In the rows, 128 means zero.
runs of hidden systems
trace 1, T (9 x 18)
[[ 96 175 149 122  96  93 161 110 170 159 148 115 197  92 143 127 136 134]
 [118 133 162 116 126 114 177  87 128  64 165 158 166 118 111  87 146 125]
 [124 100 152 117 108 133 115  38  90  84 126 140 137 107 133 150  85 145]
 [113 143  66 121 108 122 121 117 117 102  90 132 161  55 119 163  84 151]
 [151 127  68 130 135 134  99 161 117  49 119 163 157 131 102 120 122 102]
 [161 118 128 133 123 142  59 140  73 112 103 130 148 182 157 143  87 110]
 [117 189 119 135 131 121 108 188  96 154  77  97 140 122 166 121 102 143]
 [102 167 133 137 164 138 123 177 121  92 113 113  98 133 143  67 179 103]
 [113 115 157 132 141 166  90  91 109 138 127 100  89 151 172 132 192  99]]
trace 2, C (9 x 18)
[[ 85  96 126 131 124 136 142 121 154 122  82  98  58 132 139 168  74 150]
 [ 72 145 116 139 138 128 123 139 143 108 103 110 164  96 170 119 204 135]
 [180 162 113 119 117 162  97  98  88 114 121 180 180 127 115 168 132 111]
 [124  96 164 122 110 126 180 101 136 158 114 131 117 151 124 177  72 176]
 [ 77 107 171 151 142  82 127 151 160 107 130 127 163 123 151  79 164 159]
 [170 109 106 136 140 140  47 119 101  75 140 174 139 131 104 118 134 101]
 [133  73 118 121 126 163 140  92 140 151 119 119  61 146 116 189 114 135]
 [ 79 135 159 134 129 125 153 134 174 162 137  98 146 141 169 124 207 124]
 [178 169 150 134 125 138  67 136  92 132 140 157 176 163 138 114 134  93]]
trace 3, U (9 x 18)
[[101  44  79 143 124 109  88 147 161 102 126 117 151 140 138 139 132 127]
 [155  56 141 137 121 124  97 121 130 183 161 128 155 177 137 147 155 132]
 [134 131 190 145 145 135 137 153 167 193 123 151 102 164 124 150 160 154]
 [ 86 142 189 151 150 102 149 182 151 108  94 128 119 157 149  93 124 161]
 [ 87  95 175 123 123 107 174  90 105  75 128 122 161 140 155 103 117 163]
 [109 103 139 121  98 133 161  63 168 101 133 157 169 120 121 187 127 142]
 [138 129 118 139  99 114  88 153 189 125 121 168 177 153 116 176  89 116]
 [177 113 161 140 128 107  73 154  99 147 125 165 149 162 115 126  67 153]
 [142 108 170 142 163 133 118 121  98 125 100 172  77 112 102 133 115 189]]
trace 4, J (9 x 18)
[[144 110 112 125 147 131 166 142 125 188 159 133 141 110 104 122 209 150]
 [140 114 182 138 143 122 156 157 177 171 164 150 111 171 106 115 168 134]
 [ 81 110 148 140 120  88 169 158 212 130 139 121 132 129 122 118 122 148]
 [119  91 104 121 121 102 159 112 170  84 163 161 155  91  81 123 128 140]
 [169 106 124 117 103 133 139  98 159 122 153 180 145 147  77 171  85 119]
 [143 144 120 126  86  97 123 137 150 172 124 134 170 120 120 164  44 148]
 [155 124 120 134 117  77  73 134 103 152 148 138 170  74 109  98  76 154]
 [154  94 158 149 131 108  24 114 121 134 142 153 106 123 115 118  89 129]
 [ 97 121 131 152 118 121  31 115 167 138  93 123 115 106 157 169 107 129]]
trace 5, C (9 x 18)
[[142 145  51 122 134 158 119 176  86  94  89 120 149 143 139 138 137 105]
 [155 138  90 117 133 149 175 136  92 177 103 140 130  95 105 172 131 179]
 [118 160 147 129 116  96 192 158 186 145 146 152 175 115 103 120 133 150]
 [149  95 101 135 115  78  91 170 131 105 154 135 186 145 113  92  81 120]
 [144  68  93 134 141 109  70 123 117 153 140 125  85  78  97 126  96 153]
 [ 94 133 112 130 119 129 115 107 207 139 151 115  88  86 114 142 160  95]
 [123 149 100 119  87 136  88 113 143 144 143  85 168 149 169 148 123  62]
 [144 154 154 124 113 127  91  98  75 191 114 103 129 106 160 145  84 149]
 [ 93 193 199 138 129 112 138 113 157 114 106 143 100  95 131 114  98 147]]
trace 6, T (9 x 18)
[[107 116 136 122  94  98 139 104 149 203 142  77 120  96 143 148  81 150]
 [127 134 112 127 139  93 158 150 161 123 170 150 147  71  79  82 151 139]
 [150  88 172 131 118 123  88  75 147  95 172 165 117 153 101 123 107 101]
 [122 125 121 120  78  98 109  96 132 171 133  99 165 103 146 159  53 142]
 [132 161 101 128 130  85 141 167 129  96 144 149 179  75  96  77 113 140]
 [141 113 163 135 130 123  67  98 113  61 151 156 121 151 121  93  96  98]
 [112 141 117 127  93 111  69 101 109 156 109  84 152  98 174 149  70 126]
 [119 189  90 131 131 110 121 173 127 104 123 134 180  74 124  89 156 120]
 [138 143 162 133 134 153  88 103 110  66 141 153 134 172 141 104 155  76]]
trace 7, W (9 x 18)
[[ 69 104 163 130 135 120 192 131 168  97 122 102  85 155 140 110 126 139]
 [107 101  81 115 137 134 212 131 138 103 127 134 142  97 103 138 172 160]
 [182 124 112 107 114 136 181 126 129 146 181 162 166 148  80 132 141 111]
 [150 141 148 125 104  77 142 159 145 173 164 123 137 130 103  96  52 136]
 [117 127 131 149 149  75  86 167 143 133 139 135 127  62 109  70 125 159]
 [131  90 121 144 146 126  69 122 168  95 165 154 100 124  99 106 170  93]
 [115  86  91 125 103 137 110 114 191 143 144  99  81 145 123 169 105  87]
 [117 124  64 123 104 125 120 122 141 191 126  86 157  82 144 168 141 133]
 [153 133 144 128 108 119  77  93 105 174 164 130 199 124 150 130 159 113]]
trace 8, W (9 x 18)
[[ 88 138 156 138 129 150 116 113 192 148 133 116 106 139 155 146 207  98]
 [ 86  85 106 116  97 132 162 107 147 117 137  78 163 165 172 146 144 108]
 [125  95 132 111 104 122 170  66 108 145 133 132 184 104 133 173 124 177]
 [140 193 178 130 108 115 144 117 152 137 132 178 199 121 120 141 124 141]
 [116 143 143 136 115  86 107 162 136  65 121 142 173 141 130  90  63 127]
 [132  95 102 138 145 118  87 128 114  69 100 167 106  87  91 129  82 163]
 [163 159  88 135 139 167  87 149 152 124 110 173  87 116  87 167 134  98]
 [152 139  69 123 117 142  88 176 114 158 121  85 107 160 140 135  94  75]
 [141 101 116 131 138 131  80 120  62 188 119  88 104 109 156 126 126 151]]
trace 9, U (9 x 18)
[[135  99 112 107 113 160 155  89 145 160 147  93  57 144 117 166 102 100]
 [109 143  84 134 122  96 129 189 171 187 122  96 134  89 125 128 116 145]
 [146 118 148 130 140  95 112 144 119 126 193 122 133 136 110  39 146 102]
 [115 118 173 113 118 148 156  67 134 155 151  91  54 140 135 134 112 113]
 [ 70 163 116 132 110  96 139 143 183 156 107  98 138  66 144 137 118 150]
 [128 134 142 132 115  86  87 123 138  99 183 131 183 119 128  63 135  92]
 [143 133 178 113 103 148 110  47 122 154 157 119  94 145 135 151  98  96]
 [104 190 132 138 119 115 101 141 164 169  88 131 124  62 135 161 105 157]
 [130 149 137 143 141  97  58 145 112  76 139 148 158 103 128  63 132 112]]
trace 10, L (9 x 18)
[[126 152  72 120 133 176 145 143 112  95  63 136 103 127 127 185 118 129]
 [154 137 191 123 139 156 142  86  63 124 123 160 153 161 145 133 159 144]
 [ 77 129 176 124 103 119 164 112 179 147 145  81 120 170 171 124 135 103]
 [120 147  65 112 129 162 198 164 142 112  93 124 103 130 108 166 125 124]
 [178 124 145 109 139 153 170  97  53 135 151 158 158 144 110 124 164 144]
 [108 126 161 117  97 105 152 103 156 185 181  74 141 144 157 106 134 100]
 [134 156  50 112 116 144 160 177 148 147 114  99 101 117 110 150  96 100]
 [204 127 119 112 134 155 124 108  51 141 143 164 135 136  94 137 116 131]
 [130 128 187 125 101 110  99  79 150 186 182 103 120 137 146 119 116 100]]
trace 11, J (9 x 18)
[[131  99 150 150 149 123 103 139 162  79 139 193 164 145 103 117 180 133]
 [106 104 158 140 112 131 138 123 175  93  99 169 169 173 139 180 116 147]
 [118 152 116 128 114 109 154 138 128  96  90 168 207  94 121 155 103 175]
 [179 124 121 132 135 117 108 155  78  97 120 184 179 141  98 118  93 153]
 [144  94 155 146 130 117  87 150  95 128  84 142 129 166 140 148  57 171]
 [109 118 106 147 146 114  80 153 102 126  66 133 121  76 136 143  99 190]
 [156  97  85 146 163 147  55 156  94 118 101 159 123 116 118 139 166 142]
 [133  92 139 147 139 156  87 140 126 164  91 140 134 172 159 182 175 147]
 [ 96 151 152 146 146 125 135 158 141 158  83 139 167 109 158 146 192 180]]
trace 12, L (9 x 18)
[[145 133  54 125 123 106 139 205 129 122 129 115 166 134 110 108 104 114]
 [169  84 114 121 123 102 117 117  60 153 141 133 152 109 107 123  71 170]
 [124 128 161 137 134 103  83 120 126 193 151  91  74  91 133  94 113 136]
 [136 123  83 139 144 148  65 167 154 120 126 119  60 136 111 126 128  75]
 [161  91 108 137 127 153  56  95 114 110 113 180 149 133 116 186 132 127]
 [108 165 201 150 115 106  81 113 167 158 114 155 167 114 155 147 132 152]
 [ 98 159 151 146 135 105 133 195 183  87  98 143 118 153 125 107  95 125]
 [127  69 126 128 146 126 164 121 116  61 118 169 121 132  92 129 111 171]
 [ 97 110 158 129 147 112 152  85 127 134 152 133 136  74 125 100 194 169]]

runs to name
trace 13 (2 x 18)
[[143 123 124 132 109 137  81 128 157  70 131 155 123 174 115 146  76  75]
 [157 103 115 127 113 124  93 126  78 172  99 118 135 130 139 167  55 164]]

U
trace 14 (2 x 18)
[[168 165 164 117 109 135  84  70  94 173 161 130 118 105 124 126 100 106]
 [123 184 154 139 116 113  55 144 142 159 133  97 106 123 152  99  93  87]]

J
trace 15 (2 x 18)
[[147  99  91 102 118 151 158  82  78 100 167 122 169 132 126 126 177 103]
 [171 157 147 123 127 159 121  91  81 135 101 185 151 116 115 177 122 156]]

T
trace 16 (2 x 18)
[[ 90 182 155 124 118 156 136 102 113 135  99  92 140 140 192 143 163 108]
 [ 99 170 120 114 142 164 188 110 100 113 110 114 143 105 154 128 206 129]]

T
trace 17 (2 x 18)
[[ 91 122 169 142 110  76  88  93 174 122 154 135 168  84 139 109 122 144]
 [ 92 113 128 139 110 110  87  92 188  65 136 156 158 100 122 138 129 112]]

W
trace 18 (2 x 18)
[[ 90 144 119 146 129 125  73 147 108 126  64  98 142 120 187 147 114 144]
 [125 110 136 135 146 165  85  98  74  92  86 150 143 144 163 158 168 140]]

W
trace 19 (2 x 18)
[[ 69 126 152 134 138 141 103  80 140 107 109  99  75  92 161 129 159 125]
 [112 173 134 116 118 172 118  81 116  85 113 129 147 137 164 150 169  81]]

C
trace 20 (2 x 18)
[[154 147 139 116  94 121 108  76 137 207 171 114 138  95 123 147 119 110]
 [144 195 129 111 108 113 169 122 162 141 169 150 155  89  86 110 118 107]]

T
trace 21 (2 x 18)
[[135 166 185 120 111 148 142 103 106 101 108 138 125 183 149 143  72 113]
 [ 92 107 164 135 153 123 158 141  85  93  78 111 109 144 161 105 113 179]]

C
trace 22 (2 x 18)
[[128 152  88 111 102 123 130  88 165 128 169 133 141  58  93 138 135  99]
 [160 197 101 118 112 117  96 131 109 114 151 147 179  80 108  98 115  93]]

L
trace 23 (2 x 18)
[[134 185  88 143 130 113  99 198 173 155 107 150 143  88 104 137 117 128]
 [160  93  85 139 136 114  48 166 101 118 149 121 149 145 127  91 127  95]]

W
trace 24 (2 x 18)
[[133 134  61 111  97 143 134 121 100  83  99 114 155 129 132 161  65 105]
 [104 108 110 116 122 113 170 103  96 158 110 105 148  68 137 149 121 196]]

C
trace 25 (2 x 18)
[[172 170 154 128 137 149 100 157  70 144 113 127 116 183 145 113 101 105]
 [113 192 138 125 138 137 135 158 101 157  99  81  73 122 155 101 109 115]]

T
trace 26 (2 x 18)
[[114 134  94 122 122 121 128 124 136 167 114  91  67  61 116 142  77 146]
 [ 79 189 105 123 108 110 141 129 179 119 130 101 148  72 139 116 139 101]]

C
trace 27 (2 x 18)
[[121  89 161 137 131 121 142 103 187 104 137 186 116 127  89 154 126 159]
 [111 148 149 137 145 112 154 134 182 117 144 173 145  83  91 111 185 149]]

L
trace 28 (2 x 18)
[[128  80 124 142 137 145 123 156 161 161  96 125  71 172 124 180 109 149]
 [110  84 126 150 151  89 129 202 131 149 106 122 148 135 137 107 140 186]]

U
trace 29 (2 x 18)
[[165  76 117 126 141 156 104 100  98 113 166 152 150 160 118 129 199 103]
 [129 115 173 121  99 133 149 104 166 175 135 113  96 179 132 169  73 121]]

W
trace 30 (2 x 18)
[[124 163 111 103 133 176 192  97 131 140 139 107  68 114 115 143 169  97]
 [ 99 178  68 118 111 123 154 176 154 127 118  79 136 116 141 118 117  86]]

U
trace 31 (2 x 18)
[[180 144 102  99 108 143 155 109  99 151 162 115  94 130  90 129  69  92]
 [149 136 115 113 103 113 123 133 114 195 152  71  90 125 129 119  61 107]]

J
trace 32 (2 x 18)
[[ 98 107 138 132 122  71 126 125 136  73 144 131 150  86 115  77  77 153]
 [119  75  79 125 127 115  90  87 116  62 148 128 124  80 109 109 116 114]]

C
trace 33 (2 x 18)
[[112 119 175 128 111 135 159 127 155 196 120  95 119 188 166 165 125 134]
 [137 142 122 124 139 160 189 178 157 167 106 129  82 173 113 163 136 131]]

L
trace 34 (2 x 18)
[[110 166 100 118 138 147 192 146 128 121 121 128 172 113 134 126 212 126]
 [188 144 111 110 111 133 159 134  86 140 151 159 196 153 103 135 112 123]]

C
trace 35 (2 x 18)
[[ 96 175 150 148 137 143  92 154 139 107  51 140 133 141 167 162 123 142]
 [109 132  89 137 145 129 111 162  89  77  90 129 183 118 158 113 167 144]]

J
trace 36 (2 x 18)
[[150 111 125 122 117 144 154 102  96 150  95 159 165 125 123 200 112 184]
 [154 200 164 136 123 129 130 172 129 150 102 173 185 151 128 142 121 140]]

W
